128 stands for zero in the data rows.
Some points, one per row:
[127, 95, 139, 139, 155, 133, 139, 92, 107, 87, 169, 155, 178, 133, 124, 134, 85, 136, 120, 104, 161, 123, 95, 118]
[132, 121, 119, 114, 141, 143, 123, 108, 138, 149, 163, 146, 168, 136, 156, 127, 101, 119, 89, 144, 115, 144, 150, 129]
[124, 151, 108, 132, 138, 116, 127, 126, 142, 143, 149, 122, 128, 135, 143, 145, 137, 114, 103, 127, 100, 116, 128, 135]
[145, 146, 123, 103, 121, 108, 126, 86, 131, 147, 113, 126, 114, 101, 133, 100, 162, 124, 119, 126, 133, 143, 147, 145]
[133, 127, 140, 138, 144, 122, 143, 133, 119, 130, 126, 155, 134, 125, 120, 123, 126, 147, 144, 110, 133, 117, 121, 108]
[148, 137, 98, 141, 111, 119, 96, 163, 121, 93, 123, 56, 125, 161, 117, 138, 132, 111, 148, 127, 164, 132, 113, 165]
[111, 90, 134, 123, 142, 150, 105, 145, 114, 122, 133, 154, 159, 156, 112, 151, 83, 159, 137, 137, 140, 134, 141, 113]
[99, 149, 125, 116, 117, 146, 112, 133, 152, 169, 166, 150, 147, 117, 139, 147, 115, 138, 115, 145, 102, 149, 144, 126]
[130, 131, 131, 128, 146, 130, 152, 124, 123, 135, 131, 143, 130, 131, 118, 119, 131, 133, 133, 114, 131, 116, 111, 113]
[96, 90, 84, 141, 113, 129, 93, 158, 146, 122, 130, 51, 115, 147, 115, 158, 94, 133, 130, 166, 128, 131, 152, 137]
[124, 71, 131, 179, 126, 101, 128, 186, 81, 108, 142, 155, 72, 166, 153, 119, 112, 106, 125, 125, 153, 107, 114, 129]
[135, 151, 130, 135, 137, 129, 135, 118, 132, 133, 126, 134, 126, 123, 121, 119, 142, 129, 134, 114, 125, 125, 113, 120]
[122, 151, 125, 123, 122, 122, 117, 112, 135, 146, 127, 136, 122, 130, 139, 120, 133, 113, 118, 138, 119, 136, 149, 147]
[103, 97, 100, 120, 135, 115, 120, 114, 104, 135, 145, 131, 117, 135, 125, 141, 116, 145, 115, 121, 148, 161, 149, 126]
[128, 114, 102, 86, 144, 120, 147, 118, 123, 137, 103, 143, 174, 133, 123, 177, 123, 133, 163, 148, 142, 84, 124, 123]
[57, 101, 163, 162, 183, 163, 111, 199, 113, 222, 152, 132, 112, 182, 149, 101, 3, 143, 90, 143, 115, 153, 68, 151]
[130, 140, 121, 141, 143, 128, 143, 139, 123, 133, 132, 150, 126, 136, 124, 108, 133, 114, 149, 105, 138, 129, 110, 119]
[132, 141, 138, 151, 132, 106, 114, 132, 128, 140, 118, 131, 127, 115, 130, 121, 134, 153, 163, 115, 130, 119, 127, 142]
[157, 120, 159, 177, 146, 166, 199, 19, 164, 67, 45, 193, 239, 90, 101, 121, 232, 98, 228, 106, 145, 127, 134, 27]
[141, 141, 135, 141, 142, 115, 129, 124, 130, 137, 123, 133, 134, 124, 133, 117, 144, 140, 142, 115, 124, 126, 125, 129]
[174, 98, 15, 128, 111, 181, 124, 139, 203, 79, 161, 78, 87, 136, 159, 149, 190, 101, 126, 171, 175, 115, 124, 79]
[142, 141, 140, 68, 88, 134, 108, 109, 86, 91, 67, 87, 54, 117, 123, 111, 132, 95, 125, 179, 132, 179, 156, 151]
[126, 74, 170, 126, 123, 110, 130, 121, 99, 86, 79, 96, 125, 120, 107, 150, 109, 159, 143, 148, 147, 151, 127, 111]
[126, 122, 126, 153, 134, 101, 119, 139, 140, 178, 146, 141, 153, 124, 150, 151, 132, 153, 140, 148, 97, 100, 129, 121]
[111, 109, 110, 136, 118, 170, 113, 162, 125, 125, 178, 81, 132, 169, 158, 161, 80, 144, 95, 134, 115, 104, 137, 136]
[116, 99, 139, 109, 122, 132, 106, 166, 111, 139, 152, 104, 95, 146, 123, 152, 74, 155, 87, 150, 122, 151, 130, 144]
[138, 155, 140, 111, 119, 118, 124, 98, 126, 130, 94, 111, 102, 107, 119, 108, 159, 128, 142, 143, 130, 141, 142, 133]
[131, 136, 97, 139, 161, 115, 153, 93, 128, 143, 124, 161, 143, 108, 127, 111, 166, 140, 140, 97, 133, 141, 144, 126]
[116, 145, 131, 151, 153, 112, 175, 112, 132, 164, 131, 120, 134, 132, 115, 106, 143, 108, 132, 104, 108, 101, 105, 134]
[205, 126, 141, 144, 128, 112, 154, 78, 113, 146, 131, 164, 104, 109, 120, 105, 169, 145, 163, 83, 164, 76, 138, 186]
[104, 125, 96, 170, 114, 90, 104, 126, 150, 139, 96, 55, 166, 149, 118, 126, 118, 108, 165, 135, 122, 86, 163, 186]
[158, 133, 151, 138, 159, 136, 123, 129, 156, 122, 122, 136, 144, 115, 133, 104, 149, 121, 158, 95, 135, 102, 99, 122]
Here are 12 more points, each followed by its number:
[134, 112, 130, 146, 133, 151, 90, 139, 135, 124, 122, 86, 163, 130, 130, 163, 129, 151, 121, 121, 118, 132, 107, 110] 0
[130, 143, 136, 136, 141, 128, 137, 124, 133, 138, 127, 144, 131, 121, 128, 116, 138, 130, 143, 107, 126, 123, 113, 119] 1
[164, 133, 131, 107, 123, 121, 134, 105, 100, 142, 126, 154, 97, 131, 130, 117, 142, 151, 112, 120, 146, 143, 123, 176] 2
[143, 119, 119, 92, 113, 115, 145, 143, 111, 111, 120, 136, 38, 115, 135, 99, 151, 110, 98, 154, 134, 145, 126, 125] 3
[128, 126, 136, 124, 132, 125, 129, 145, 119, 135, 141, 132, 127, 137, 134, 128, 118, 142, 115, 130, 127, 129, 126, 125] 4
[129, 84, 118, 138, 120, 124, 107, 162, 114, 93, 147, 118, 107, 146, 118, 132, 102, 130, 124, 125, 137, 106, 143, 138] 5
[95, 118, 124, 135, 137, 143, 138, 138, 156, 177, 192, 149, 142, 139, 157, 142, 107, 123, 83, 149, 93, 150, 146, 98] 6
[144, 147, 105, 146, 136, 135, 142, 137, 141, 140, 144, 128, 151, 131, 127, 101, 146, 114, 134, 98, 134, 120, 114, 108] 7
[115, 110, 127, 105, 120, 139, 110, 131, 124, 122, 133, 116, 122, 141, 129, 150, 106, 137, 102, 162, 126, 151, 143, 121] 8
[136, 187, 105, 110, 135, 143, 157, 100, 148, 144, 112, 108, 144, 110, 108, 181, 193, 113, 141, 96, 101, 121, 101, 150] 9
[140, 142, 128, 140, 142, 124, 140, 123, 142, 146, 140, 137, 144, 126, 132, 122, 142, 129, 130, 112, 124, 116, 126, 129] 10
[105, 140, 145, 137, 102, 110, 143, 103, 109, 147, 132, 132, 103, 145, 124, 138, 104, 97, 89, 124, 116, 148, 155, 157] 11
Which two of these numbered points are nearest to each point below by angle, seen from the average point of the first points? Their numbers follow each, nearest first.
[156, 133, 131, 128, 130, 124, 140, 116, 142, 143, 145, 133, 137, 115, 139, 123, 142, 143, 120, 126, 124, 111, 115, 131] > 10 1
[132, 139, 138, 137, 140, 123, 138, 128, 129, 130, 124, 146, 129, 128, 123, 114, 134, 136, 144, 107, 128, 118, 114, 122] > 1 10
[119, 113, 148, 104, 126, 121, 123, 155, 91, 132, 132, 137, 104, 133, 121, 130, 92, 156, 99, 136, 134, 143, 120, 136] > 4 8
[118, 147, 86, 116, 117, 103, 133, 157, 142, 119, 165, 124, 166, 119, 117, 107, 155, 126, 175, 122, 149, 103, 130, 111] > 7 10
[126, 150, 117, 126, 121, 128, 108, 128, 122, 115, 133, 131, 84, 127, 144, 145, 139, 118, 117, 139, 127, 147, 123, 128] > 3 8
[110, 147, 192, 93, 113, 82, 146, 195, 143, 168, 106, 138, 156, 138, 144, 62, 97, 148, 97, 142, 114, 78, 124, 180] > 4 10
[109, 122, 122, 123, 133, 140, 139, 138, 142, 179, 189, 172, 143, 135, 160, 134, 110, 119, 70, 140, 96, 141, 159, 112] > 6 4
[112, 142, 134, 132, 103, 166, 63, 150, 156, 103, 135, 125, 176, 111, 113, 148, 97, 181, 176, 129, 141, 140, 121, 123] > 0 8
[103, 121, 127, 114, 105, 137, 108, 110, 125, 128, 122, 91, 130, 141, 133, 141, 106, 113, 111, 180, 133, 148, 160, 135] > 8 11
[113, 163, 108, 119, 143, 126, 139, 116, 129, 165, 120, 141, 151, 118, 109, 178, 168, 143, 149, 130, 101, 107, 90, 138] > 9 10
[132, 138, 126, 149, 139, 118, 125, 133, 138, 153, 149, 123, 141, 132, 143, 131, 138, 137, 129, 119, 117, 117, 134, 129] > 10 6
[118, 126, 132, 118, 133, 143, 135, 128, 152, 165, 174, 155, 133, 130, 152, 142, 110, 127, 87, 150, 99, 146, 138, 114] > 6 4
[145, 154, 126, 139, 128, 128, 117, 102, 139, 129, 90, 125, 123, 128, 131, 126, 171, 95, 136, 125, 118, 140, 129, 119] > 9 1
[133, 135, 138, 137, 145, 126, 139, 128, 123, 129, 125, 147, 131, 119, 121, 115, 135, 134, 142, 103, 131, 118, 121, 119] > 1 10
[103, 114, 138, 104, 123, 137, 114, 126, 112, 128, 114, 129, 127, 143, 121, 154, 81, 135, 117, 156, 129, 149, 146, 128] > 8 11
[132, 145, 122, 145, 139, 125, 136, 130, 141, 142, 148, 137, 147, 127, 134, 121, 138, 129, 134, 112, 121, 117, 126, 124] > 10 7
[113, 121, 106, 136, 151, 112, 84, 154, 123, 102, 135, 128, 160, 168, 103, 123, 83, 161, 166, 96, 170, 73, 120, 166] > 5 0
[125, 165, 90, 155, 84, 105, 128, 86, 144, 149, 74, 159, 158, 138, 123, 110, 156, 85, 76, 96, 144, 175, 187, 142] > 11 9
[131, 137, 136, 140, 139, 124, 126, 128, 139, 147, 149, 125, 143, 116, 134, 127, 132, 126, 143, 109, 116, 106, 136, 121] > 10 1
[133, 106, 163, 99, 131, 132, 121, 163, 94, 129, 146, 126, 89, 141, 143, 124, 68, 155, 89, 145, 125, 152, 118, 145] > 4 8
[176, 155, 125, 119, 117, 121, 138, 76, 118, 141, 109, 147, 109, 126, 126, 106, 177, 130, 126, 120, 142, 135, 139, 180] > 2 9
[116, 142, 101, 117, 123, 120, 141, 150, 124, 101, 142, 138, 145, 128, 121, 102, 149, 125, 164, 126, 159, 121, 110, 109] > 7 1
[119, 140, 123, 139, 137, 96, 145, 121, 121, 119, 131, 145, 103, 136, 127, 147, 118, 104, 108, 120, 107, 114, 112, 127] > 11 3
[127, 143, 89, 172, 159, 120, 134, 132, 107, 126, 159, 171, 147, 131, 172, 101, 182, 90, 124, 126, 83, 102, 116, 70] > 7 10
[103, 115, 134, 103, 112, 134, 108, 117, 138, 127, 117, 106, 121, 131, 131, 139, 101, 113, 108, 161, 125, 160, 162, 145] > 8 11
[140, 145, 130, 139, 126, 127, 149, 122, 147, 138, 143, 139, 146, 123, 130, 123, 142, 122, 133, 108, 117, 121, 127, 116] > 10 7
[126, 128, 137, 108, 134, 130, 137, 139, 117, 137, 138, 142, 128, 108, 133, 125, 128, 129, 101, 125, 143, 134, 112, 110] > 4 3
[139, 129, 117, 162, 116, 128, 94, 126, 125, 115, 84, 154, 134, 159, 137, 132, 143, 91, 116, 138, 132, 152, 145, 139] > 11 3
[110, 124, 128, 116, 130, 141, 131, 132, 145, 169, 165, 156, 143, 136, 150, 135, 112, 131, 93, 148, 96, 144, 152, 109] > 6 4
[139, 135, 123, 147, 138, 130, 140, 138, 129, 126, 142, 141, 126, 132, 131, 113, 137, 120, 149, 108, 132, 123, 118, 114] > 7 1
[141, 146, 134, 135, 145, 134, 137, 137, 137, 143, 151, 131, 133, 130, 145, 120, 128, 126, 122, 117, 122, 123, 118, 129] > 10 7
[117, 118, 115, 116, 127, 141, 118, 108, 139, 125, 120, 113, 151, 144, 120, 146, 124, 120, 129, 154, 133, 133, 152, 118] > 8 0
[119, 149, 134, 118, 138, 130, 142, 102, 119, 142, 84, 131, 128, 103, 122, 143, 145, 107, 115, 121, 129, 145, 115, 120] > 9 1
[117, 94, 124, 147, 134, 132, 153, 122, 145, 104, 124, 102, 156, 125, 126, 161, 124, 123, 151, 131, 134, 114, 116, 88] > 0 9
[111, 136, 154, 147, 148, 141, 115, 123, 106, 123, 106, 127, 148, 125, 108, 149, 106, 136, 136, 114, 120, 141, 115, 106] > 0 1
[129, 133, 137, 132, 146, 131, 138, 131, 122, 126, 133, 153, 129, 123, 118, 118, 128, 141, 139, 104, 137, 123, 113, 113] > 1 7
[114, 144, 117, 111, 115, 120, 143, 99, 131, 117, 124, 118, 134, 119, 120, 119, 152, 111, 154, 144, 128, 126, 140, 110] > 9 3
[119, 124, 121, 104, 126, 153, 126, 134, 149, 163, 172, 160, 145, 137, 155, 135, 114, 126, 79, 154, 99, 151, 156, 103] > 6 8
[114, 132, 125, 112, 128, 134, 123, 124, 140, 162, 153, 151, 136, 135, 149, 126, 118, 121, 96, 146, 107, 138, 154, 129] > 6 11
[186, 98, 0, 152, 136, 192, 108, 184, 208, 0, 107, 52, 52, 125, 92, 141, 207, 108, 200, 119, 247, 109, 46, 29] > 7 5
[146, 142, 147, 70, 96, 125, 101, 103, 108, 97, 66, 82, 55, 109, 116, 128, 148, 118, 104, 177, 133, 185, 137, 147] > 3 8
[153, 105, 154, 109, 50, 167, 164, 79, 78, 58, 202, 93, 59, 107, 132, 130, 136, 164, 176, 137, 122, 157, 101, 91] > 3 2
[110, 109, 163, 114, 129, 135, 128, 117, 98, 120, 124, 131, 146, 135, 123, 136, 100, 145, 122, 158, 132, 144, 140, 121] > 8 4
[145, 152, 114, 94, 100, 114, 135, 106, 148, 120, 120, 133, 138, 109, 142, 130, 150, 106, 132, 158, 118, 124, 116, 143] > 9 3
[123, 145, 118, 147, 97, 80, 110, 124, 141, 131, 95, 31, 109, 133, 128, 112, 136, 93, 140, 145, 127, 110, 146, 196] > 11 9
[149, 131, 119, 186, 101, 105, 136, 129, 100, 114, 144, 126, 122, 154, 132, 129, 122, 85, 129, 85, 121, 147, 99, 117] > 7 11
[134, 144, 133, 139, 142, 136, 137, 127, 130, 127, 127, 148, 132, 123, 117, 115, 136, 131, 139, 105, 130, 125, 110, 110] > 1 7
[142, 151, 151, 126, 109, 125, 133, 164, 139, 143, 143, 158, 127, 135, 78, 171, 113, 164, 77, 99, 121, 159, 118, 163] > 4 2
